[[-287, 355, 666, -41, 810],
 [-535, -99, 158, -113, 345]]	-113

[-391, -987, 523, -380, -530, 261]	-530

[104, 181, 48, 7, 237, 93]	237

[[235, -329, -100, 527],
 [632, 731, -693, 283],
 [-113, -49, -403, -126]]	-403

[[62, 28, 26, 47, 6],
 [32, 39, 82, 73, 98]]	73

[2, 5, 2, 9, 6]	9
---
[[-156.685  107.042  -20.128  -22.373  -80.055   68.073]
 [-128.428  133.162  -85.968    8.700 -112.224   -6.584]] ans = -156.685

[[-2.15 -1.14 -1.42 -0.60]
 [-0.77 -2.17 -1.83  1.49]
 [ 1.13 -1.91 -0.96  0.89]] ans = -2.17

[ 0.09 -0.18  0.14 -0.20  0.10 -0.02 -0.19] ans = -0.20

[ -2.3  17.4 -11.4  15.1  -9.0   4.2 -13.3] ans = -13.3

[[ 0.034  0.023  0.008  0.112 -0.012  0.020  0.011]
 [ 0.152  0.170  0.181  0.097 -0.080 -0.062 -0.172]] ans = -0.172

[[-104.477  -85.907   22.087  -63.231]
 [-134.857  -48.558   62.622 -124.187]
 [  17.361  166.172   83.765  -67.773]] ans = -134.857
---
[[  5  -1  11 -40  -1   9   5   8   3   2]
 [  9   1  -5   2  34  -7   4   0  18   5]
 [  0   7  -8  -2  19  -5  -1   4  -8   2]
 [  8  10   5 -24  -2 -15  -7   1   0   1]
 [  5   6   6  29  43  -1   9  -2   3  18]
 [ -2  -1  20   7  -1  15  -1  14   5 -16]] -> 5

[[4 4 4 4 4 4 5 3 4 4 4 4 4 4]
 [2 4 3 4 1 5 2 3 3 3 4 5 4 5]
 [4 4 4 4 5 3 4 4 5 5 3 3 5 4]
 [4 2 3 3 4 4 4 4 5 3 4 3 4 4]
 [4 5 5 4 2 5 5 3 5 4 5 4 3 3]
 [5 2 4 4 4 4 5 4 4 3 4 4 3 3]
 [4 4 3 4 6 3 3 4 2 4 4 4 4 4]
 [3 2 5 3 1 6 4 3 5 2 3 4 1 5]
 [3 2 4 3 3 5 4 4 7 1 1 1 6 4]
 [4 2 4 3 4 4 5 5 6 4 4 3 2 3]] -> 4

[[ 326  245 -121 -160 -459  355  769]
 [ 448  710 -379 -600  498  200 -198]
 [ 182  193 -129 -129   66  755  582]
 [-162  458 -513 -342 -327  150 -320]
 [ 554  118  473   55 -206 -438 -305]
 [   7 -168  265  354  854 -535 -602]] -> 326

[[-472 -411  -10  249 -289  299  162  365  284  452  285 -245 -120  202
   -41  201]
 [-393 -426   26  249 -423  375  167  395  259  413  343 -243  -56  160
  -117  216]
 [-346 -411  -68  283 -445  255  131  280  167  508  322 -224  -83  194
   -49  221]
 [-311 -345 -375 -134 -253 -156 -805 -237 -268 -455  247 -195   -7 -405
  -178 -457]
 [ 254  387  453 -368  -10 -499 -138 -580 -573 -259 -356  129 -623 -189
    36 -622]
 [-458 -437 -176   58 -711  262  -72  284   93  543 -112 -267 -292  509
   140  113]
 [-140 -163 -550 -263 -126 -144 -746 -505 -292 -218  142  151   -8 -337
  -274 -467]
 [ 222  430  507 -311  -64 -534 -121 -610 -541 -167 -327   81 -600 -114
    90 -624]
 [ 220  434  471 -281  -19 -540 -155 -625 -569 -139 -315  129 -566 -180
    95 -646]
 [-393 -391  -15  228 -373  372   87  386  187  536  287 -191  -91  158
   -73  200]] -> -472

[[3656 3757 4571 3540 6293 4326 3706 4275]
 [3480 3076 3909 3275 3700 3131 3575 3897]
 [4304 9042 3712 3808 4906 3939 5497 3955]
 [4054 7467 5605 5110 7626 5366 5457 8624]
 [2996 3128 6913 3402 5367 4367 3725 4176]] -> 3656

[[2575 3957 4634 6251 6190 6792 7135 3572 5433 4201 5504 5428 6631 6476]
 [5822 3377 4271 5620 4535 4486 7135 6358 7816 7300 4875 6307 3354 6004]
 [7709 4164 6108 6641 6966 3664 4527 3379 5555 3372 4410 4901 5815 4233]
 [5549 6568 6048 4054 4077 4098 6075 5638 4735 5734 4936 4339 4069 7559]
 [3788 4375 6266 4346 5700 4290 7058 3775 5899 7050 5173 6229 4846 4484]
 [7088 5074 4008 4679 5988 4171 7118 4307 6138 4644 6999 6457 6481 5078]
 [4763 7144 4527 6654 5250 3587 6052 4834 3196 6234 5240 6275 6208 4242]
 [4840 4707 4927 5623 5578 4338 3315 4391 5472 6623 7561 3440 3326 5887]] -> 2575
---
[-138.5, 124.2, 43.2, 127.6] Out: 43.2

[[-0.157, 0.028, 0.381, -0.006, 1.512, -1.314],
 [0.380, -0.903, -0.211, 0.979, 1.197, -0.710],
 [-0.132, 0.544, 0.519, 0.717, 0.527, 0.236]] Out: 0.381

[57.64, -54.58, 125.37, -148.36, -136.87, -99.93, 31.78] Out: 125.37

[[-0.135, -0.022, -0.143, -0.089],
 [-0.034, 0.138, -0.098, -0.017]] Out: -0.143

[-0.12, 0.08, 0.12, -0.10, 0.12, -0.12, 0.10] Out: 0.12

[-61.500, 130.896, 20.033, -145.894, 151.828] Out: 20.033

[82.0, 122.3, -63.1, 83.5, -109.2] Out: -63.1

[-12.84, 8.98, -4.27, 10.86, -11.31, 12.14, 3.31] Out: -4.27

[-1.5, 0.5, -1.3, 0.0, 1.1] Out: -1.3
---
[[  3.6 -16.8 -20.8 -42.8]
 [ 17.8  33.9 -34.3 -15.2]] value -20.8

[ 56.3  30.9 -24.4 -13.5 -58.1] value -24.4

[[-13.9 -45.8  28.4 -36.6  11.7]
 [ -1.2  18.8   4.5   4.5   7.1]
 [-15.8  -7.8   5.8   1.3  28.5]] value 28.4

[  2.3  -9.5 -28.8   5.3  46.8] value -28.8

[-28.0   4.7 -29.0 -20.0  41.5 -41.5  57.6] value -29.0

[[ -3.2  25.1 -11.8  11.0 -42.1  12.5]
 [ 12.6  42.9  17.9  24.1  47.4  14.5]
 [  3.0  -1.9   2.8  -3.5   5.2   2.0]] value -11.8

[  2.7 -47.8 -20.3  -9.6 -19.7] value -20.3

[[  4.8  -2.6   2.9 -45.4  31.5]
 [ -2.7 -19.7 -11.2  -9.9  38.3]] value 2.9

[[ 16.8  -1.3  13.5 -29.6 -29.2  17.4 -25.9]
 [ 38.6  24.8  25.4 -13.5 -46.4  12.2 -52.2]
 [ 30.6  57.1   6.6  49.2 -12.0 -16.3 -37.0]] value 13.5
---
Input:
 37  206   65  192   46
180   65  162   50  190
Output: 37, 190

Input:  52   74  233   34
Output: 52, 34

Input: 16  23  70  10  84  57
Output: 16, 57

Input: 2  8  3  3  1  9  4
Output: 2, 4

Input: 0  3  7  4  2  2
Output: 0, 2

Input:
7265  7425  7152  6828  2928  3282  5185
9116  9060  9293  8680  8782  4906  4815
Output: 7265, 4815

Input:
-494   239  -828  -172   816
 259   438   823   203   200
Output: -494, 200

Input:  28  168  139   91  206   88
Output: 28, 88
---
[[ -9.6  46.4  11.8  -1.1  45.3 -19.1]
 [-20.7 -15.3   4.8 -14.4 -25.3 -18.4]
 [-19.9  -8.5  18.1  12.4 -31.7 -18.9]] -> 45.3

[[-47.3   6.9 -10.1 -13.0]
 [-34.8  10.9  56.9 -42.0]
 [ -7.2  -0.5  -9.6  -5.2]] -> -10.1

[[ 48.1   5.0   4.8 -50.3  21.4 -45.3  -3.1]
 [ 18.7  -1.8  -1.1 -22.2   6.9 -16.5  -5.0]
 [ -2.2   5.1   4.5   6.8   1.5   0.3   6.8]] -> -45.3

[[ 23.0 -18.3 -13.7   0.7]
 [ 40.4 -42.4  47.5  18.4]
 [  9.1 -54.2  -5.7 -19.5]] -> -13.7

[[  7.8 -35.3  -2.1 -11.6   8.1]
 [ 29.3  26.3 -33.3 -24.6  43.3]
 [-24.4  25.8 -21.3  15.1  -7.6]] -> -11.6

[[-42.7  -3.1  18.0 -16.2]
 [-57.0 -30.6  -6.6 -24.7]
 [ 40.3  22.1  14.2   0.0]] -> 18.0

[[ 10.8  34.4 -29.3  25.6  23.9]
 [-29.6 -20.8  43.3  30.0  31.9]
 [ 33.3 -31.9 -31.5  11.3  13.2]] -> 25.6

[[-18.0  -5.3  17.3 -30.5 -14.3]
 [ 22.2  16.7 -57.4  21.1  47.3]
 [ 24.4  13.7 -45.8  25.6  37.5]] -> -30.5
